500 stands for zero in the data rows.
Some points, one per row:
(453, 568, 611, 494, 510, 587, 670, 628)
(285, 405, 538, 425, 539, 509, 622, 329)
(534, 683, 648, 426, 348, 545, 192, 270)
(482, 406, 492, 472, 524, 501, 529, 508)
(619, 570, 423, 476, 665, 674, 658, 642)
(550, 527, 692, 367, 747, 558, 493, 676)
(563, 613, 340, 836, 242, 315, 196, 372)
(475, 452, 641, 431, 509, 464, 452, 433)
(468, 562, 451, 549, 497, 528, 595, 503)
(532, 573, 539, 524, 593, 611, 616, 451)
(601, 377, 577, 707, 483, 480, 421, 424)
(461, 447, 492, 449, 341, 372, 273, 257)
Then 16 other points, each followed by its number:
(500, 582, 446, 443, 395, 694, 631, 440) 0
(499, 380, 487, 453, 685, 311, 655, 603) 1
(607, 490, 459, 466, 80, 601, 309, 121) 2
(465, 508, 501, 456, 575, 497, 591, 468) 3
(468, 595, 506, 459, 671, 575, 628, 718) 4
(581, 495, 563, 522, 639, 500, 485, 640) 5
(547, 293, 461, 454, 521, 510, 571, 459) 6
(507, 470, 461, 456, 677, 469, 578, 640) 7
(457, 562, 433, 535, 558, 444, 529, 607) 8
(324, 585, 472, 468, 445, 480, 533, 520) 9
(545, 557, 410, 358, 685, 484, 693, 506) 10
(310, 244, 648, 530, 925, 180, 497, 758) 11
(322, 361, 497, 638, 701, 585, 719, 619) 12
(510, 283, 618, 338, 617, 611, 579, 552) 13
(521, 671, 628, 468, 476, 524, 405, 728) 14
(428, 296, 560, 566, 539, 203, 329, 293) 15
Which three of these numbered points are nearest to each point below, looking only along the 3 directions in which the first points spread most? Their numbers follow each, nearest first.
(423, 402, 483, 523, 432, 599, 670, 455) > 6 1 3
(335, 577, 525, 215, 378, 434, 453, 697) > 3 9 0
(389, 295, 543, 653, 398, 347, 339, 336) > 15 2 9
(507, 562, 633, 492, 417, 198, 253, 261) > 2 15 9
(677, 665, 429, 515, 252, 433, 195, 426) > 2 14 15
(549, 603, 687, 512, 548, 322, 195, 749) > 14 5 8
(418, 374, 643, 425, 313, 501, 567, 196) > 15 9 6
(404, 579, 177, 358, 437, 608, 659, 616) > 1 7 8
(472, 470, 550, 645, 242, 332, 218, 620) > 2 15 9
(594, 555, 424, 360, 335, 915, 780, 694) > 4 7 10
(411, 520, 329, 636, 131, 514, 512, 144) > 15 2 9
